These are runs of 6 systems, one row a step. Runs of the same system follow the same rule from any start.
lapul, path 1, 8 rows:
[[  2  16  44 -21 -24  16  15  -2  23  13  32   5   8  13  28 -14 -25 -11
   16 -25   3 -13  28  14 -27 -18]
 [-24 -34   2 -34   1  -9  15  -1 -17  16  31 -28 -10  -9 -32  -9  -2  16
   38  -1   1  17  11 -20 -35   8]
 [-28 -22 -19  30  15   3 -15  -6 -10 -14  -6  -7 -39 -28 -17  27  44   1
  -16  18 -29   0  -4  -9  14   2]
 [ 11  19  -6   5  -7   2   2 -11 -27   5 -36  12  23   9  29 -10  33  -5
  -43   1  -8  -3   5  20  48 -15]
 [ 43  20  -9 -12 -13 -26  19  18   1  -6 -10 -13  44  17  14  -1 -26  27
    7 -12  34  -8 -21   6  -8  -7]
 [ 13   7  -1   9  23  13   2  -1  50 -20  38 -15 -13 -27 -17  -5 -37  -9
   44   5  12  -8  -3 -10 -24  -4]
 [-35 -39  10   2   0  22  -1 -27   9   4  12  17 -14  -3 -19 -33   7 -59
   -8   5 -24  -5  23 -18 -13   3]
 [-32 -20  21  -8 -42 -17   6  13 -37  21 -12   7   8  23  21  22  34  13
  -35 -16 -22 -11  15   7 -17  -5]]
feb, path 2 (8 x 26):
[[-44 -26  17   4 -23 -31 -23   1 -16   2  25   2 -21  -2  15   2 -14  29
   36 -20  26 -29 -12  -4  28 -18]
 [ 16 -21 -11   2  -1  12  -4 -47  -9 -23   6 -33 -42 -14   9  24  -3  29
   25 -27  14  -6  -9 -16  34   7]
 [ 52 -11 -28  -1   5  18  34 -33  -4 -22 -26 -38   4  -5  -2  14  24  -1
  -21 -15 -11   2   1 -18 -12  17]
 [ 22  18  -5  11  -2  -2  40  24  18  -3  -5 -22  41  -3  -1  -9  27 -17
  -30   7 -22 -13  15   4 -49 -12]
 [-36  14  24  -2  -6 -21  11  29  13  20  31  -3  28 -10   1 -46   6 -16
   12  11  -3 -23  22  15 -18 -37]
 [-58 -33  15   1 -16 -24 -19  -9  -9   7  28   2 -18  -8   3 -23  -3  -1
   27  -9   9 -27   2  -8  21 -19]
 [ -9 -34   2   5 -22   0  -7 -39 -19 -16   2 -17 -39  -3  21  27   9  26
   11 -36   7 -18  -5 -14  28   4]
 [ 48  -2 -18 -10  -6  11  32 -26 -14 -14 -12 -44  -2  -6  10  29  20  34
   -3 -23   0   3  -2  -9  -3  12]]
tuse, path 3 (8 x 26):
[[ 16   5 -20  25  21  20 -15  17  13 -22 -22  20 -19  -4 -20  46   1  -4
  -23  29 -17  27 -20  -3 -17  24]
 [ 16  45   5 -13  22  27  -7   6   6  14 -10  37  22   5   0 -25 -10 -26
  -14  28  -1  33  12  25  22  -2]
 [-29 -18  10 -19  -2  -9 -22  22  -6  20  11  39  10  19 -23 -20 -43 -12
   19  15  21  19 -13  -7 -14  11]
 [-27  -2  26  10   3  21 -33  -1  17  -7  28  29 -48  -8   5  28 -20   5
   22   4  -2   9   2   5   7   4]
 [ -2  -6   9 -31   0  35  -9 -31 -29  16  -4  13 -30   4   2   9   6   5
    3  -4  -5  39  19   1  23  21]
 [  9 -14 -17  -6   5  13 -12   7 -23   1 -28  26  -8  16 -19  35  -1   7
  -23  17  -6  40 -17  -8 -13  36]
 [ 21  37  -5   6  25  26 -19  22  16  -2 -13  36   5   1  -9  13 -17  -7
  -12  33   0  34  -8  20  13  10]
 [ -9   6   6 -21  18  14 -19   6   1  15   8  40   8  10 -23 -32 -39 -27
   16  24  17  32  -3   4  13   9]]
lapul, path 4, 8 rows:
[[ 21   7  -5 -38  20  45  26 -26 -15  19  -6  -9  -1  -3 -18 -13  31 -23
  -17  11 -30  47  39   1 -10  19]
 [ -7  -3 -23  10   5 -29   5  53 -17  10 -30  14  36  10 -29   8  20   4
  -37  34 -14  17 -21   1 -30   8]
 [-17  46  16  23   7 -14 -29  39  18   0  13  25   1 -11  17   6 -11  14
   11  22  11  -7  -6  32  30 -32]
 [ -8 -15   5 -20  -1  -2 -18 -28  -7   7  11  15   2  10   0 -39 -43 -11
   36 -11  38  -2  -7  -8  36   2]
 [  7 -43   5   3 -21  17  -2 -28   4 -21  -3   3 -30  15   5  34 -19  -4
   -2 -28   0  -7  -9 -26 -23  28]
 [ 21  18  13 -21   0  41  17  -7  -1   9   0  -3 -14  -1   8  26  22   1
  -17   2 -29  30  33  13 -17  10]
 [  5  11 -20 -16  19 -11  10  30 -23  16 -14  -1  30  -4 -30 -10  13   8
  -11  33  -4  35  -3   5 -10   6]
 [-17  12  -8  35  14 -17 -30  32  16 -12  -3  28   2  -7  -7   5 -10  -1
   -2  27   6  -6 -27   9  16 -10]]
Gete, path 5 (8 x 26):
[[-23   3   9  -7  -1  -8  -8  10 -12   8  24 -14 -23 -16   6  20   8  41
   29   0   2   7   7   9   9 -11]
 [  6  -2 -25   4  18   1  -7 -24 -17  -7 -11 -15  -8 -19 -11 -12  12   6
    7  10  10   8 -10  -5  49   0]
 [ 27  -8 -20  21  -5   1   1 -14   0 -19 -37  11  12  11   5   7   6 -19
  -37  -4  -2 -11 -20  -6  12  12]
 [ 31  25  13  -2 -13  11  21  16  24  -1   0   2  23  14  16   9 -11  -2
  -12  -8  -5  -4  10  11 -37  -2]
 [-14   0   9 -18   6  -5  13  19  14  13  36 -11  10  -8 -23 -25 -17  -3
   32   9   3   2  12  -3 -36  -9]
 [-48 -34   4  10  -1  -6 -17 -13  -6   0  19   4 -28 -14 -12 -15  10 -12
   13   3  -5 -11   5 -12  14  -5]
 [ -8  -7   6  -2 -23   4  -6 -24 -34   6 -19   7 -10  10  30  12  24  13
  -22 -17  -5  -5   6   6  40  -1]
 [ 42  24 -17 -12  -2  -5  13  11 -16  -1 -19 -15  19   7   9  28   0  41
   -4  -1  16  18 -15   9   4   7]]
dedim, path 6:
[[-34   0  -5  26  38  33 -13  10  23  -1   0  27 -14 -27 -38 -22  37 -66
  -34  53 -54  20  25   3 -12  -2]
 [-55  15  50   0 -43 -19 -15  42 -18  40   0  59  33  30  31 -18  12 -16
  -35   7 -11 -15  21  36  -3 -27]
 [ -2  13  16 -26 -27 -46  -8  37 -22  15  26  -9  10  15  21  22 -46  79
   59 -21  53  -5 -24   9   4 -10]
 [ 28 -13 -43  10  46  17 -21 -48  13 -38   4 -30 -48 -34 -24   6 -29  17
   53   4  32  15 -32 -26  54  17]
 [ 23 -20 -15  21  14  57 -13 -55   6 -22 -48  43 -16  10  -3  -1  16 -76
  -66  11 -32  16   6 -11  26  35]
 [ 19  30  44 -26 -41  19  29  45  -7  33 -16  38  45  48  26  27   8  -7
  -56  -4 -33  24  32  31 -72   8]
 [ -9  41  10 -36  22 -28  15  68  10  31  59 -33  25 -21 -28 -11 -26  57
   73  26  23  25   5  20 -41 -22]
 [-59 -26 -27  34  48 -16 -56 -17  13 -21  23   8 -43 -45 -42 -42 -16 -21
   50  37  19  -9 -31 -21  72 -11]]
tuse, path 7, 8 rows:
[[-28 -24   2 -10 -17   9 -10 -23 -48  24 -31  25  -2  18   8  -9  39 -17
  -42   0 -18  16  16   1  32   6]
 [ 24   7  -2   2 -24 -13 -11  31 -17  -2 -34  30  15  34  16  50 -22  32
  -23  -2  19  14 -32  10  -5  20]
 [ 44  44 -16  -6  40  20  -6   1  29 -15  12  -6  -3 -19  -8  -1 -42  16
   40  17  29  27 -16   9  20   4]
 [-16 -32 -10  -7  29  24  -4 -29  17  -2  12  11  -8 -12 -45 -52 -12 -64
   11  22  -6  13   9 -24  -3  13]
 [-44 -20  47   6 -35  16 -11  11   3  14   4  52  -9  26  15  15   4 -38
  -38  -5 -33  -4  23   6 -39   5]
 [ -3  37  30 -33 -21  -2  -4  30 -28  33  12   6  -3  14  28  43  -7  67
   20  -7   8  32  11  34   4  -5]
 [  6  -4 -47  -6  44  -5 -20  -7 -23 -10  -4 -25 -28 -32 -41  10   0  40
   40  26  23  37 -31 -15  46  18]
 [  5 -22 -26  37  23  31 -20 -37  17 -32 -38  34 -17  -4 -18 -16   8 -71
  -43  22 -18  -1 -10 -16  34  20]]
mosal, path 8 (8 x 26):
[[-26 -40   3  16 -28 -24   0   1  -7 -13  14 -22 -26  -6   6  32  10  29
   11 -23   1 -33 -11 -16 -18  -1]
 [ 22  13 -10  -7   6  20  19 -34 -11  -7  -1 -41 -17 -23  16  10  39  22
    2 -13 -11   2  17   5  30  -7]
 [ 26  -6 -32  -2   2 -20  32  -5 -14  -4 -28 -25  46   3 -10 -30  19 -11
  -23  -1   6  -9  -8 -11  -4  -3]
 [  9  17   5  30  -7 -12  14  22  39 -19  10 -10  19  -9  16  -2   1  -7
   -6  -3  -4 -40  -2  11 -26 -27]
 [ -9  11  24 -19  -6   2  12 -12  10  11  35 -16   8  -8  18 -37 -12  -2
   31 -15  12 -17  25   7   7 -27]
 [-35 -47   0  -5 -21 -23   8 -17 -17   1  16 -21  -7  -1  -7 -18   8  -1
   16 -20   4 -27   2 -25  -7  -5]
 [  0 -11   2  14 -19   1  12 -21 -15 -11  -6 -28 -19 -10  25  25  43  16
  -19 -21 -19 -22  11   0  10  -9]
 [ 38  17 -19 -13  -6  -8  33 -11 -18   0 -16 -38  31  -5  13  -9  23  20
   -9 -13   9  -6   5   3   8 -10]]
mosal, path 9:
[[ -7   6  45 -31 -50   3  25  32 -27  35  -1  13  18  34  31  37  17  23
  -31 -21 -25   8  31  24 -55   0]
 [-14  34 -12 -19  17 -35   1  52 -29  20  25 -36   5 -28 -16  18  17  79
   45  27  13  29  -9  19  10 -17]
 [-19 -10 -50  43  47 -17 -28 -21   3 -27 -15 -11 -13 -44 -32 -37  21 -19
    6  35   9 -12 -29 -12  78 -15]
 [ 30 -14   6  29 -26  21  -5 -46  21 -29 -48  41  16  36  40 -15 -19 -63
  -55 -29   3 -37  -8  -3  25   6]
 [ 49  13  42 -43 -46  12  33  16  19   9  19   0  21  43  30  34 -54  26
   18 -45  17   5  11   7 -76  13]
 [-24  -3  -7 -29  39  -2  15  27   5  14  64 -53 -25 -49 -56  -1   8  33
   72  27 -10  36  18  -9 -45   0]
 [-68 -30 -23  33  26   1 -20 -21 -23   6 -15   8 -18 -34 -27 -46  73 -51
  -39  41 -44  -5  17  -7  52 -18]
 [ 11   9  18  22 -61 -17  -9   0 -31   3 -64  52  41  58  70  14  11  -6
  -78 -29   5 -34 -12  24  38  -9]]
dedim, path 10, 8 rows:
[[  7  41  16   2  -2  -4  31  41  26   7  23 -21  30 -15   8  -5  16   3
   -1   7 -18 -14  23  24 -44 -29]
 [-34 -15  -1  -8   3 -34   4   7   1  10  31 -16  20 -17 -19 -61 -11  -8
   39   6  19 -23  -1  -9   4 -26]
 [-40 -51   3  30 -21 -16 -24 -25  -3 -21   4   5 -38  -4  10  11   0  -5
    4 -19   4 -40 -18 -22  20  -2]
 [ 25   0  11  -8 -30  19  16 -41 -22  -5 -16 -17 -13  12  45  27  21  21
  -18 -39  -6  -7  14   7  21   3]
 [ 45   5 -32 -26   8  -2  42   0 -25   3 -19 -47  27  -4 -16   6  23  27
   -8   2   0  21  -1  -8 -24  14]
 [  2   7 -28  33  33  -8  11  21  31 -21   2 -23  11 -35 -31 -17  25 -21
   -9  33 -22 -15  -8  -8 -21 -14]
 [-33  -9  22  21 -19 -12  -1  -4  18   1   8  21  21   2  17 -46   7 -50
  -19  -4  -8 -46  16   5   5 -31]
 [-21 -33  30 -18 -53 -26  10   0 -19  14  13  -5   8  28  26   6 -15  21
   12 -43  15 -31   3  -7 -23  -7]]
Gete, path 11 (8 x 26):
[[-72 -11  34  12 -20  -8 -22  49  -6  31   8  57   2  14  -5   6  19 -25
  -36  26 -37   3  17  16 -29  -8]
 [-34  42  37 -18 -12 -14 -29  29 -20  33  24  28  -2   6  32   4 -15  47
   29   5  20  12   8  40  47 -28]
 [ 17  -4 -29 -20  24  -3 -32 -17 -21  -7  -7   5 -12   3 -20  -1 -50  29
   46   7  52  33 -40 -13  57  21]
 [ 40 -20 -21  22  20  47 -19 -43  21 -41 -35  31 -33   5  -9  28 -23 -39
  -24   3  -5  16 -22 -21  12  42]
 [ 36  28  22 -17  -5  53  20   4  15  15 -21  38  22  30  11  10   2 -41
  -51   7 -33  35  32  20 -45  18]
 [-28  27  23 -24   8  -8   2  75   6  36  30  27  27   7 -28  -1 -16   9
   15  40  -9  37  12  23 -58  -4]
 [-66   1  11  11  25  -9 -51  19  13   9  38  33 -34 -25 -21 -23 -24  -4
   47  35  12   7  -4   7  37 -17]
 [-20 -23   8  -6 -12  19 -43 -51 -32   3 -27  55 -28  22  19 -12 -19 -17
   -8 -12  21   7  -7  -3  78  14]]
feb, path 12:
[[ 35 -27 -30  27  14  26   3 -48  26 -43 -18 -11 -23 -10  -7  13  -7 -30
   -7 -10  -3 -12 -19 -30   3  24]
 [ 34  11  13 -11 -15  37  36 -14  11   1 -16   5  19  18  18   2  19 -35
  -47 -14 -30   4  30   9 -38   7]
 [-20  13  23 -27 -12 -17  21  53  -7  34  19   2  36   9 -12  -9   3  11
    5  15 -10  14  20  15 -58  -8]
 [-57   4   2  15  19 -24 -29  30   2   7  32   2 -17 -31 -17 -12   9  15
   31  31   0  -3  -4  12  22 -27]
 [-17 -21 -11  15  -3  -2 -27 -43 -24 -11 -21  10 -22  -1  16 -14   9  -5
   -4 -13  14 -14 -15  -6  75  -3]
 [ 49 -14  -4  -3 -33   7  15 -27  -7 -21 -29  -7   5  31  30  34 -21  20
  -13 -38  21 -12 -18 -10  -7  21]
 [ 50  28  -1 -17  19  20  37  14  32  -8  22 -33  10 -11 -11  14 -15  12
   21  -1  -3  17  12  -1 -55   8]
 [-27  -2 -13   0  35   7   9  11   8   9  12  -4  11 -28 -43 -46  27 -44
   -4  42 -28  12  18  -4 -15  -9]]

Which system made each run below?
path 13, 2 rows:
[[-13  48  34  30  -3   9 -18  58  41  -7  30  22 -23 -14  22  59  -3  27
    2  18 -20   0   8  38 -30 -19]
 [ -7  27   3 -42  32   8  -5 -10  -4  27  28   3  19 -11 -16 -75 -26 -12
   49  20  30  25  16  11  46 -16]]
 : Gete
path 14:
[[-34 -32   4  17  -7 -28 -26  37   7  -8  17  15 -20   4 -21  31 -30  23
   26   8  14  -9 -35 -16 -32  11]
 [  3  20  16   5   7  33 -18 -37  15 -11  17   1 -41 -20  28   6  -6   3
   22 -12   4  -1  13  15  53 -12]]
 : dedim
path 15 (2 x 26):
[[-59 -19  -2 -19  12 -15 -21  25 -41  36   5  22  -2  -3 -37 -20  21  -3
    1  38 -13  36   5   1   8   3]
 [-30  -1  -7  38  -4 -13 -45  12 -22  -7 -35  43 -18   9  15  36  17  10
  -35  17  -5  -1 -25  11  49   0]]
 : mosal
path 16, 2 rows:
[[-34 -59 -17 -16   0  -7   0 -13 -40  11  -2  -7 -18  -1 -35   0  23  -3
   -1   6 -13  18   1 -32 -18  25]
 [-11  17   2  30  -5   4 -11   3 -12  -9 -16   2 -26 -16  24  40  49  21
  -32   8 -28  -4   6  22  27 -10]]
 : Gete
path 17:
[[-27  25  13  -9   4  -8   2  59  -5  29   8  21  26   2 -19  -3  17   1
  -13  36 -23  28  13  23 -33 -11]
 [-47   7   2   8   9 -32 -36  34 -15  17  12  25  -2  -9 -11 -10 -10  21
   26  26  17   6 -16  12  34 -17]]
 : lapul
path 18, 2 rows:
[[ 31 -33  -9 -16 -33  -5  35 -20 -26  -9 -21 -31   5  20   9  35  13  27
  -14 -38  -1  -6  -7 -20 -36  21]
 [ 26  21 -16   9  16   8  34  15  18 -15  17 -58  -6 -38  -8  26  39  27
    7   9 -26  -2  13   2 -36 -10]]
 : Gete
path 19:
[[ 17  36  10  13   3  26  -2 -11  14 -10   1   0 -13 -17  26  11  14   3
   -7   2 -10  -3  13  23  29 -15]
 [ 21  -3 -12 -25   1  -7  18  -8 -13   9 -10  -5  35  13 -10 -38 -13 -11
    3  -1  21   8  -2  -6   1   4]]
 : lapul
path 20 (2 x 26):
[[ 53  60 -12  18  42  16   7  47  58 -22  14  -1  16 -20 -14  22 -30   6
   13  36   3  20 -13  20 -33  -2]
 [-35  10   2 -19  36   8  -3  -6  12  24  36   4  19 -24 -34 -90  -4 -51
   27  36  -1  12  27   2  16 -22]]
 : tuse
path 21:
[[ 17  49  13   4  -8   1 -15  34  -5   5 -11  25   2  12  34  43  -9  41
   -7   7   9  17 -10  35  23  -4]
 [ 23   9 -28 -22  34   1 -12 -14 -11  -1   1  -7   0  -8 -28 -25 -34  13
   43  16  37  32 -21  -8  42  12]]
 : tuse
path 22 (2 x 26):
[[ 25   3 -12  -5   3  -2  34  -8  12  -5   1 -29  32  -7  -2 -30   8 -17
   -6  -6  -3 -15   8  -6 -18 -12]
 [-22 -28   1   9 -19 -23  16  11   4  -5  10 -15  13  -3  -6 -11  12  -9
   -3  -7  -9 -33   2 -13 -37  -9]]
 : Gete
path 23 (2 x 26):
[[ 47  18   5 -14  -6  -9  15  18  38 -12  21  -6  29  14   6  -1 -74  17
   48 -21  48 -10 -21  -1 -35   4]
 [-16 -26  14  -5  24  37  -5 -19  50 -11  49   1 -42 -24 -35 -11 -34 -42
   45   9 -11   8  16 -24 -44  13]]
 : lapul
path 24:
[[-39   7  26   2 -22   9   7 -18 -12  20   4   7   8  -4  30 -36  48 -30
  -33  -5 -32 -24  45  21  27 -35]
 [-13 -23   8 -19 -51 -44   6  21 -49  19 -15  -1  25  37  22  20   2  47
   -6 -28  23 -17 -18  -3  -8  -1]]
 : tuse
path 25 (2 x 26):
[[-13   4  -4  -2  17  20 -19  28 -20  14 -21  42 -12   9 -27  30  14  -4
  -29  41 -27  56  -1  10 -12  27]
 [ -3  58  15   5  12   6 -21  50   8  17   0  41  13   3  10  11  -5  14
   -7  36  -1  25   1  42  17 -14]]
 : dedim
path 26, 2 rows:
[[-28 -13  33   8 -28   0   4   7  17   4  16  25   7  15  14 -10  -8 -34
  -11 -10 -15 -28  18   1 -33 -12]
 [-31  -9  27 -29 -25 -11  11   3 -27  28  29 -18  -7   2  11   1  14  33
   22 -18  -3   1  24   7 -10 -12]]
 : lapul
path 27 (2 x 26):
[[  2  22  24  -8   5  25  18  18  36  12  17  25  29   5  -7 -33 -10 -56
  -16  20 -23   4  30  12 -49  -6]
 [-56   4  37 -25 -17 -20  -6  44 -13  40  39  14   9   4  -3 -14  -3  17
   24  11  -1   4  21  17 -29 -20]]
 : tuse
path 28, 2 rows:
[[ 46  61  16 -48  -3   6  33  50  -2  35  -1  12  63  28   9  -8 -22  18
   -3   8  13  42  17  36 -39   0]
 [-23   0 -10  -2  41 -20 -21  51  30   0  43   7  -5 -20 -59  -5 -53  13
   62  45  23  25 -28 -10 -31   6]]
 : lapul
path 29, 2 rows:
[[ 11 -18 -22 -32   5 -40  30  14  -1   4  23 -45  40  -6 -32 -38 -32  20
   53  -5  39  -6 -17 -25 -35  -3]
 [-35 -56 -10  44   3  -1 -10 -33  29 -39  23 -21 -51 -34 -14   3  13 -25
   13 -11 -16 -45  -5 -33  -4  -4]]
 : Gete
path 30, 2 rows:
[[-42  -8  14 -47 -18 -28   1  14 -60  49  12  -5  22   9  -4 -32  17  30
   17  -1  15  19  15   7  21 -14]
 [-19 -25 -24  38   2 -40 -28  13  -4 -28  -2 -11 -26 -17  -9  34  -4  43
   21   2  21 -23 -46 -16  24  -1]]
 : feb
